One turn sends every row of this set to another row. A few are shown first. Where does it send the rows asked after them?
Dodis: [-10  21   3  16  28 -19 -11  23  -5  30   3  13   6  10  12  -3   6   7]
dafeg: [12 -8 28  7  3  7  9 20 -4 24 -5 -4 -9  0  3 -8  9 22]
dadul: [ 20  23 -11  13  17 -10  -1  -6   0 -15 -11  -6 -13  -6  -2  20  16 -16]
gom: [-10 -13   8  16   2   5   1  -3  -5  23   3   8  15  -7   7  22  27  30]
Gogu: [  3  19  -2  -1 -17  13   2 -17   0  14 -17   9  18   9  -9  12   8  29]
Soku: [-23  30   5   4   6   7 -22 -11  13  23   0  22  15   4  10  17  11   0]
Rubiv: [ -8  28   9  -3  -7  11 -10  -9   7  28  -4  25  22  -5   1  14  17  12]
kavob: [ 16  27  -9   6  16 -20  15 -11   2 -13 -14  -4 -15  -8   0  18   9  -6]
dobo: [-12   1  19  18  31  -8  -9  11  17  12   2  -4 -24   8  15   8   8   2]
gana: [  0   8 -14  25  -2   9  11 -20  -9   2 -19 -17   5  -9  14  -7  -6 -16]
kema: [  4   3  22  14  -3  12  15   5   5  34 -10  -8   7 -10 -10  -5  11  16]
Nelot: [ -4  10  -8  20  -2   1  19  23  -6 -14 -18  23  -7   8  28   7  14 -15]
guzam: [ -9  28  11   2 -16 -21 -19 -10  -1  18  -1 -12 -10   8  19 -15   8 -10]
Disof: [ 15  18   3  -6  -9  10   0   5 -15  16 -14  16  10  19  10 -16  -5  26]
Los: [ 10  18 -14  27   7  11   5 -15  -7   2 -14 -10   7 -12   9  -6   4 -26]
sotok: [  5  17  -9  18 -16   5  22  26  -8  -4 -27  18   4   3  13   4  13 -10]
gemu: [ 22   5   2   5   7  -4  11   3 -21 -23   3  -5 -19  10  -1  12  19  -4]
gisu: [ -5   5 -13  24   6   1  -4  -7 -13  -8 -14 -20 -11  11  17  -2 -10 -19]
vik: [ 28  12  -3   7   4   5  24 -13 -10 -10  -7   0  -1 -17  -1   9  23  -4]
Ruf: [ -8  -3  -2  21  16  -6 -20   2   9  23  -8   7   9 -11  15  28  20  21]
sudu: [ -9  16  -1   1  25  -2 -11  -6   3  -1  -1  23 -11  25  36  -4  -4   9]
ras: [ 23  16  -1   0   2  -8  32 -11 -11 -11 -10  -2  -9 -12  -1   8  13   5]
rugor: [-20  18  -7   7  16   1 -10 -27  18  -3  -3  17  -3  15  17  23   9  11]
Desin: [-21  12  13  25  25  -4  -3  -5  26  21  -3  -7  -9  -3   1  12  10  -3]
kof: [-12   9 -10  23  -5   2  16  14   1 -17 -18  18  -6   7  20  21  20 -15]
guti: [-10  15  16  21  10   3  11  -6  21  31  -9  -8   5 -13 -13   8  13   6]
dabaf: [  2 -11  25  11  18   0  -5  22   1  15   0  -4 -22  10  18  -4   5  13]
piv: [  4   8  17  -9 -21 -14  -2 -25   2   9   3  -3 -12 -10  25   2  27  11]
bod: [ -7 -11   6  15   6  -5 -21  16  -9  17   0   2   2  10   6  26  19  28]
kuni: [-21  36  -5   8   3   5   7 -25  10  14  -6  15  17  15  -2   3   3   7]
memun: [  4   6  20 -14  -4  12 -15  12 -12  16   5  28   4  12  20   4  14  21]
Tipuz: [ -1  23  11   1 -15 -13  -7 -19   1  23  -2  -4  -3  -9  30 -21  11  -6]
vatar: [-13  20   5  17  24  -9  11   5  -1  36   5  19  19  -7  12  -7  14   9]
lifo: [-19  22   9  -1  14  -1 -28   0  10  12   6  27  -2  14  20  21  13   4]
tovi: [ -3  13  17  -7 -22 -21 -15 -16  -1   3   5 -10 -19   7  13   8  24   7]
lev: [-12   8  15  -5   8   6 -27  11  -5  12   9  26  -3  20  29   7   8   9]
nilur: [ 18  12   0   0  10 -17  17   2 -15 -21  -5  -5 -24   7   3  12   9   2]
nudum: [ 11  -1  -1  18  -3  18  17  -5 -28  -5  -1  -9   0   4  12 -14   7 -15]
zuvod: [-13  22 -12  24  -8   1  22  16   0  -9 -20  17   2   7   9  14  16 -19]
Feru: [-12  12  14  11  13  -8   9  19 -18  30  12  14  12  14   3 -10  13  16]
Tebu: [ -2  15 -12  23 -18   5  18  17  -2  -8 -28  14   5   2   5  18  18 -10]
fut: [-11  16  18  -2 -19 -12  -2 -16  -9  14  10  -6 -10   8  25 -21  13  -4]
tak: [  0  15  15  -7 -14  19  -8   2  -8  29  -2  25  20   2  10   0  12  17]
fopuf: [  3  -5  -5  18  -7  11  13  -7 -25  -5 -10 -17  -4   7  16 -12  -6  -8]
bav: [  3  10  -9  24  10   3  -8   2 -18 -11  -5 -15 -11  16  11  -3   0 -26]
tadi: [  7  20   9  -4 -18 -22 -20 -19  10  12  -7  -9 -12 -11  19   7  21   5]
Butad: [  6   4  -8  18 -12   6  16  25  -7 -12 -25  20  -4   2  24  12  17  -6]
nop: [ 15  -1   2  -7   4   5 -16   4  -6  -1 -11  18  -9  19  30   5   1  31]

ras moves to fopuf
dadul moves to Los
And these:
guzam moves to tadi
kof moves to zuvod
kuni moves to Gogu
Soku moves to Rubiv
bod moves to Dodis
dabaf moves to dobo

One turn sends every row of this set to another row. A few are shown first. Where does it send the rows asked after them?
senub: [-24  -7  -4   6 -20 -15 -28  10  23   8   8   6   4  19 -10 -10  -6]
nudi: [ 12 -14  -1   2 -13 -22  21   7  16  15  -5 -13  10  14   5 -16  14]
Fofi: [-33  21   6  12  -1 -29   7   7  -9  33  -9  -7  -8   8   0  -3   0]
dud: [-18   6   2  10  -3  11  -4  -5  29  -2  17 -14 -26  16  -9 -11 -11]
sege: [-22  18  16  17  -3   9  -5   1  -2   4  13 -22 -20   6 -28  -1 -20]
rosef: [ 16  30  19  -7  -9 -35   4  26   0   4  -3   6   3   0  -3 -14  -2]
bofop: [ 28  20  14 -10  -8 -22  -5  23  -4   5  18  -5 -11  -8  -1 -16 -11]
gaz: [ -2  14 -21  -8  -3 -10  11  21  28  26   2   1  18 -11 -18  -8 -19]
vobu: [ -6 -14  15   1 -21 -30  14  -2  -2  12  -8   4   2  22   4 -22   2]
vona: [-22 -19 -11  12 -20   0 -21  -1  10  16   2  -7   8   7 -19  -4  -3]
Sisa: [ -5  14   9   7 -10 -12  22  -1 -16  -3  -1  10 -21   2  -7  14 -31]
ziz: [  5 -13  -6 -11  -2 -10   3  14  15  31 -17 -27  -3   2 -30 -11  -8]
rodog: [ 29  14   1 -16 -19 -15   9  28  14  -2 -10   3   1  -1  -2  -7  -3]
gavi: [-27  11  11  11 -10 -20   6   4 -23  21 -10 -11   7   9  12   0 -15]
tur: [-35  -3  -3  15 -18 -16 -19  -3   0  17   1   4  -8  -4 -24 -12 -19]
lala: [-16  17  11  12   2 -31  10   6  -2 -11 -10   3 -15 -13 -19   8   9]
Rokip: [-13  23  12  14  12 -17 -21   0   0   4  18   9   9  -6 -26   5 -13]
Gete: [ -7  15  -6   9   2  24  -2  -8  16   9  17 -19 -19  -1 -17   0 -16]
remem: [ -2  31   5   5  12 -12 -27  16  29   2  17  -1  -2   2 -10  -5 -10]
buk: [ -4  12  13  21   3 -42   6  12  -6  -1 -12 -12  -8 -18 -13   2  -8]
nalu: [  5  -1   9  -8  -9   0  11 -12  -6   5  15 -11 -23  -2  16 -25 -10]
Lelur: [ -5   6  -1 -10  11  19  12   0  23  -8  -7 -14  18  -6 -10  -1  -9]
pozo: [  0 -19   2  -3  -4   1   3  15  23  20 -18 -18   7  18 -24  -4 -24]
mabud: [ 19  10   2 -15   2   3  15  -4  13  17 -12  -7  -9   8  22 -16 -12]
peda: [  7   6 -22 -21  -2  -6  15   4  16  16   6   9  10 -13 -24  -2  -5]
feb: [  8 -22  13  -1 -18 -30  -5   7  -9   8  11  -4   7   9   4 -19   4]
Duves: [  5  20  18  -7  -2  -4  24  -8   3   0  -5  -8 -27   3  10 -23 -12]
Tepe: [  8  20  -3   8   6 -10 -31  17  16  13  10   0   9  -8 -27   7 -11]
zipiz: [-14  16  18  -1  -5  -7   6   2 -13   6 -14  12 -24  20 -12  16 -20]
Sigo: [  1   4   4 -24   7  20   5   1   4   8  -7 -19  18   7 -12   2   0]

pozo moves to Sisa
nudi moves to sege
And these:
remem moves to feb
Tepe moves to vobu
Sigo moves to lala

